In the rows, zero is written as 128.
The rows of Z fall into a few groups, and each row is roughly a mix of its group's hidden directions.
Z:
[[147  97 116 172 114 100 122 120 143 122 169]
 [ 87 114  81 141 120 123 119 115 116 146  91]
 [128 171  96 134 135 109  99 140 148 114 167]
 [133 130  87 127 119 129 135 170 135 127 180]
 [147 149 106 159 113  85 155 142 128 128 162]
 [145 177 103 126 104 111 116 171 128 143 120]
 [104 141 126 159 131 125 166 116 105  77 127]
 [ 91 176 134  97 112 129 113 125  99 123 149]
 [111 149 118 124 110 126  81 118 181 127 137]
 [ 91 131  68 120 132  97 112 122 131 121 119]
 [ 92 157 128 112 148 144 173 136 140 141 158]
 [105  99 136 107 155 162 130 115  99 154  97]
 [120 103  96 143 170 163 106 136 126 100 116]
 [144 103 166 158 135 134 105  88 123  98 117]
 [116 159 128 110 112 117 145 161  99 170 104]
 [172 160 130 140 153 131 159 163 121 137 109]
 [147 164 113 156 118 148 140 143  96 106 165]
 [155  95 117 103 120  93 137 143 110 147  88]
 [118 149 130 166 115 169 146 131 116 118 173]
 [129 136 151 108 139 147 119 133 156 161  74]
 [150 153 149  93 143 118 124 159  93 101 147]
 [ 98  81 134 100 145 116 134  93 100 124 134]
 [147 124 119 116  95  91  98 108  90 103 133]
 [142 157  87  94 130 122 138 115 100  91 117]
 [148 104 153 104 114  94 170 138 139 155 142]
 [114 179  80 137 138 126 125 156 114 124 142]
 [106 142 163  94 105 152 160 123 142 124 160]
 [126 163 129  92 111 115 144 132 168 126 168]
 [125  76 140 147 147 125 142 131  79 128 112]
 [140 138 115 117 180 142 167 101 112 106 137]
 [111 103 120 167 130 121 127 143  69 136 133]
 [ 80 148 114 122 122 125 157 107 132 160  95]
 [105 171 115 119 118 166 153 113 134 108 160]
 [119 152 164 132 129 145  96  93 110 113  91]
 [112 154  89 114 129 124 117 165  98  93 138]
 [106  99 133 119 112 140 109 111 139 145  68]
 [108 118 125 131  80 124 104 105 142  99 166]
 [153 164 119 115 125 116 143 177  94 140 115]
 [101  99 107 155 121 149 108 144 110 115  83]
 [ 74 104 135 137 138 137 137 118 119 113 174]
 [ 93 111 151  81 134 106  99 123 152 119 134]
 [123 146 100  94 164  98 162 147 111 136 116]
 [118 128 145 169 131 121 147 110 163 111 174]
 [ 85 138 145 175 130 112 145 121  95 141 132]
 [144 122  97 117 109 109  87 143 151 172 133]
 [104 130 125 156 129 114 161  69 139 122 118]
 [122  69 157 119 141 153 120 112 100 125 137]
 [156 174 157 116 100 119 134 137 166 130 135]
 [182 162 132 139 125 110 125 113 127 114  89]
 [130  94 107 150 152 104 100 121  92  97 138]
 [135 112 161  70 142 128 153 105 128 115 113]
 [117 108 124 129 145 145  93  89 124  82 147]
 [141 118 107 145  99 103  94 120 166 150 100]
 [125 164 124 133 142 146 160 171  89 137 134]
 [ 79 168 138 114 133 149 127 124  98 150 112]
 [128 100 144 109 114 128  89 122 118  90 170]
 [146 143 157  99 145 139 147 143  85  98 149]
 [132 106 101  96 111  94 131 151 103 123 167]
 [138 117 132 102 154 161  97 132 164 163 112]
 [ 99 110  93 108 110 126 131 112  96 114  86]
 [115 155 102 127  94  92 145 140 102 158 107]
 [128 116 113 125 133  99  76 129 153 142  87]
 [ 99 152 114 135 135 109 101  87 131  92 102]
 [142 133 158  82 134 129 145 129  99 173 119]
 [161  85 145  90 119  99 152 129 135 141 128]
 [133 179 114  87 123 124 138 129 167 138 120]
 [159 169 140 132 137 123 140 149 161 105 165]
 [167 119 128 163 122 131  99 122 149  85 147]
 [ 93  92 118 105 145 105 138 105  93 138 106]
 [141 117 153 113 163 162 116  87 140 112 102]
 [151 147 187 133 104 125 124 128 104 144 104]
 [126 178  91 151 113  99 147 143 135 122 115]
 [138 113 149 112  98 129  75 105 140  98 120]
 [124 130 162 157 125 167 156 120 151 143 163]
 [129 151 135 178 115 152 100 143 151 139 158]
 [117  98 131 104 125 128 131 146  66 150 138]
 [130 124 113 132 111 119 105 166 164 142 176]
 [116 148 114 103  95 151 157 103 110  92 147]
 [126  79 156 137 138 142 135 118  99  99 159]
 [178 101 118 137 118 117 102 145 106 118  93]
 [141  63 119 123 149 130 115 110 106 117 109]
 [123 115 163  96 118 139  96 110 138  95 163]
 [136 148 140 155 108 112 137 134 131  69 155]
 [121 137 149 133  80 117 131 151 144 172 103]
 [159 119 129 123 103 116  92 156 154 171 133]
 [144 143 104 168 124  90 163 129 112 110 150]
 [114 148 173  75 115 139 120 121 126 109 145]
 [126 125 105 160 129  92  75 150 138 132 141]
 [165 105 134 120 135 177 124 146 152 129 160]
 [145 131 149 160 117 109 164 135  98  90 152]
 [146 150 129 154 115 125 162 171 151 164 128]
 [131 166 103 131 138 126 149 143 110 144  73]
 [141 151 116 105 110 116 123 160 102 154  82]
 [152 133 107  78 124 110 124 125 159 125  89]
 [149 142 169 112 131 134 151 170  93 130 142]
 [122 145 151 105 113 146 187 125 139 136 158]
 [138 124 101 114 181 150 118 141 122 101 160]
 [108 110 148 158 102 124 135 141 142  96 176]
 [147 111 136  90 107  70 148 126 131 132 124]
 [129 110 143 111 159 162 125 166 129 118 172]
 [131 132 109 124 165 116 153  83 151 152 154]
 [123 122 156 133 147 143 171 141  94 120 169]
 [ 97  96 131 102 141  98 166 102 139 138 148]
 [143 129 114 159 159 121 146 165  90 151 110]
 [ 88 122 114  91 127 118 141  99  98 163 126]
 [142 148 144 166 137 133 156 147 154  89 154]
 [ 79 111 102  86 152 125 140 106 119 135 125]
 [103 110 130 146  92 157 133 116  90  98 149]
 [124 125  93 164  99 104  83 147 120 127 126]
 [145 168 130 129 103 118 130 146 125 146  72]
 [126 110 107 100 125  73 134 103 151 102 133]
 [148 172 157 170 111 134 113 125 151 111 124]
 [151 107 169 123 120  97 120  87 131 107 104]
 [103  81 131 149 121 122 131 101 107  99 162]
 [120 110 109 153 121  83 120 114 118  89 162]
 [132 153 136 144 110  95 172  93 117 144 104]
 [116 164  92 119 107 130 101 115 132  89 155]
 [116 102 101 159 111 141 147  86 151 146 106]
 [171 108 174  99 108 125 137 130 136 132 152]]

Here is one row of each group, with its name. Which group are the others in?
[133 138 147 115 169 122 119 152  94  99 165] | <74>
[ 94 138 108 121 115 102 127  68 144 124 136] | <91>
[ 87 150 145 124 114 115 146 138  89 147 163] | <116>

[ 73 109 108 114 116 145 102 119 114 130  95] | <91>
[150 131 180 135 127 145 104  92 131 111 101] | <116>
[125 133  92 160  88  96 103 121 126 108 108] | <91>
[143 112 112 122 155 161  96 145 112 127  80] | <91>
[ 90 138 100 173 153 151 115 122 115 125 105] | <116>
[ 91 129  70 110 153 138 118 124 127 125 105] | <116>
[112 106  92 162 114 101 140 125 141 171 141] | <91>
[130  97 130 109 140 137 149 116 165 120 181] | <116>
[133 143 132 149 104  69 114 116 109 104 109] | <116>
[136 117 143 105 162 110 128  96 151 101 169] | <74>
[126 157  92 160 157 125 147 113 150  91 131] | <91>
